One turn moves each row of this set onto another row. After a few examples, where does it send each row asked below?
kinir: [-1.06, -0.80,  1.69, -0.39, -1.64,  1.83, -0.62,  0.39, -0.14,  0.49,
  0.62,  3.17, -2.94, -1.24,  1.75,  1.59,  1.07]
Gem: [ 1.28, -2.74, -3.94, -0.72,  2.54,  1.97, -0.31,  1.83, -1.35, -0.30,
 -1.06,  0.87,  0.54, -1.29, -0.85,  2.45,  0.42]
doku: [ 0.31,  2.96, -3.11,  0.32,  2.36, -1.25, -0.22, -2.46, -0.92, -0.82,
 -1.44,  1.07,  0.38, -1.43,  0.43,  2.72,  0.89]
sul: [ 0.59,  0.55,  0.66,  0.17,  1.36, -1.60,  1.45, -0.21, -1.63, -0.10,
 -2.11, -0.66,  1.05, -0.14,  3.17, -0.39,  0.99]
Mezun: [-0.16,  2.67, -2.99, -1.57, -0.49,  0.74,  1.25, -2.73, -1.25, -0.72,
 -0.46,  0.54, -1.69,  0.39, -2.27,  2.81,  1.01]
Mopok: [-0.91, -0.36, -1.02, -2.53, -0.81,  2.17, -1.61, -0.97, -1.19,  2.44,
 -0.05,  4.05, -1.24, -2.08,  0.43,  1.90, -0.23]
pip: [ 0.70,  2.21, -0.86, -2.26, -0.79,  0.73, -1.26, -0.28,  0.08,  3.94,
 -1.34,  2.75,  0.41, -0.49,  0.34,  2.66,  1.28]
Bip: [-1.32,  0.59, -1.13,  0.56,  1.05,  2.90,  1.23,  2.05, -0.71, -0.36,
  0.75,  0.84,  1.73, -4.02, -0.30,  0.82,  0.29]
zopu: [-0.77,  2.57,  0.11, -0.28,  0.88, -1.04,  1.47, -2.44, -2.60,  0.41,
 -1.83, -1.23, -1.76,  0.30, -0.10,  1.30,  0.87]
tobav: [ 1.06, -2.80, -1.65, -1.86,  0.04,  0.63, -2.00, -0.80, -1.25,  0.40,
 -1.58,  0.58, -0.02, -1.71, -1.72,  4.79,  1.48]
bes: [-2.78,  0.43, -2.81, -0.90,  0.96,  2.00,  1.35,  1.56,  0.49,  0.61,
  0.49,  0.19,  2.40, -1.21,  0.73,  1.26, -0.21]
dobib: [ 2.03,  2.24, -0.71, -0.82,  1.04,  1.63, -1.12, -2.81, -1.64, -0.51,
 -1.38,  2.01, -2.44, -2.34, -2.03,  0.72,  0.98]
delo: [-1.42,  1.39, -0.26,  0.16,  1.54,  1.67, -0.13,  4.30, -1.10, -0.98,
 -1.01,  0.03, -0.07, -2.90, -0.62,  1.71,  0.88]
Tasuf: [ 0.34, -0.28, -0.01, -2.23, -0.83,  1.10,  1.08, -1.51,  0.48,  0.00,
 -1.60,  0.06, -1.44,  3.04,  1.03, -0.90,  1.04]
Ker: [ 1.32,  0.16, -4.31, -1.95, -0.18,  1.31, -0.68,  0.10, -0.74, -3.25,
 -0.29,  2.68, -0.93, -1.21, -1.39,  2.09,  0.53]
mive: [ 0.77,  5.04, -0.79, -1.86,  1.31,  1.20, -1.49,  0.03,  0.17,  1.49,
 -0.70,  0.14,  0.31, -0.60,  1.37,  1.63,  0.94]
Kifin: [-0.31,  2.30, -2.69, -3.95,  0.73,  2.94, -2.21, -0.19, -1.11,  0.19,
  0.62,  2.01, -0.37, -1.18,  0.31,  1.27, -0.89]
Veg: [ 1.50,  1.76, -0.06, -0.30,  0.57,  1.20,  1.28, -4.26, -0.07,  1.23,
 -0.89,  0.76,  0.32, -0.34,  0.66, -0.88,  1.18]
nul: [ 0.87,  0.07, -0.39, -2.75, -0.23,  1.72, -1.56, -0.14, -1.10, -1.83,
 -2.13,  1.36, -4.00,  1.18, -1.42,  0.53,  0.90]
guz: [ 0.13, -4.11, -1.60,  0.56,  2.41,  1.25,  0.74,  2.03, -1.40, -0.92,
 -0.70, -0.05, -0.22, -0.68,  1.37,  1.31,  0.41]
gaf: [ 0.13, -4.72, -0.14, -1.47, -0.84,  0.84, -0.77, -0.43, -0.83,  0.01,
 -0.88,  0.01, -0.37, -0.46,  0.28,  3.62,  1.42]
tafem: [ 0.42,  2.85,  1.99, -0.55,  0.10,  1.59, -0.27,  1.10,  0.25, -0.50,
  0.58, -0.63, -0.88, -0.32,  3.24, -0.04,  1.29]
dafa: [-0.63, -0.08,  0.34, -2.62, -0.64,  3.34, -0.78,  0.86, -0.88, -1.49,
  1.88,  1.37, -1.64, -1.10,  2.14, -0.36, -0.71]
komog: [ 0.81, -1.29, -1.35,  2.40,  2.79,  0.27,  1.31,  1.21, -0.03, -0.41,
 -1.16, -0.96,  0.49, -0.45,  1.66,  2.42,  1.83]
Bulup: [-3.02,  1.10, -1.74, -1.26,  1.33,  1.03,  0.22,  3.94, -0.10,  0.10,
 -1.36, -0.57,  0.69, -0.06,  0.17,  2.21,  0.49]
bil: [ 1.48, -2.38, -0.51, -2.17, -1.04,  1.00,  0.87,  2.16, -1.41, -2.63,
 -0.82,  0.81, -0.16,  0.18,  1.12, -0.90,  0.77]
reka: [ 1.92, -0.08, -3.69,  1.07,  2.88,  0.86,  0.29,  1.12, -0.23,  0.38,
 -1.48, -0.05,  1.30, -1.29, -0.64,  3.60,  1.81]
Vadut: [ 0.52,  1.75,  1.81, -0.32, -1.81,  0.57, -0.29,  1.13,  1.21,  2.14,
 -0.80,  1.70, -1.31,  0.04,  1.89,  2.31,  2.64]
tubev: [ 1.31, -0.30, -1.58, -2.73, -2.43,  2.34,  1.80, -0.85, -2.02, -1.37,
  0.41,  0.98, -1.33, -0.23, -2.39,  0.26,  0.83]
labek: [ 0.89, -2.87,  0.93,  0.49, -0.43,  0.05,  0.33, -1.50,  0.06,  0.59,
 -0.99, -0.89,  0.80, -0.86,  1.25,  3.54,  2.37]
petov: [ 0.86, -0.15,  1.58, -1.43, -1.22,  0.65,  2.17, -0.27, -3.38, -0.21,
 -1.17, -0.72, -1.49, -0.18, -0.33, -1.03,  0.87]
nesa: [ 1.86, -1.01, -0.51,  0.27,  0.52, -0.07, -1.15, -1.77, -0.36,  1.22,
 -1.66, -0.30,  0.96, -2.05, -0.52,  4.90,  2.61]

dobib turns into Veg
doku turns into sul
zopu turns into petov
Now find these:
Bulup turns into delo
mive turns into tafem
komog turns into guz
gaf turns into tobav
pip turns into Vadut

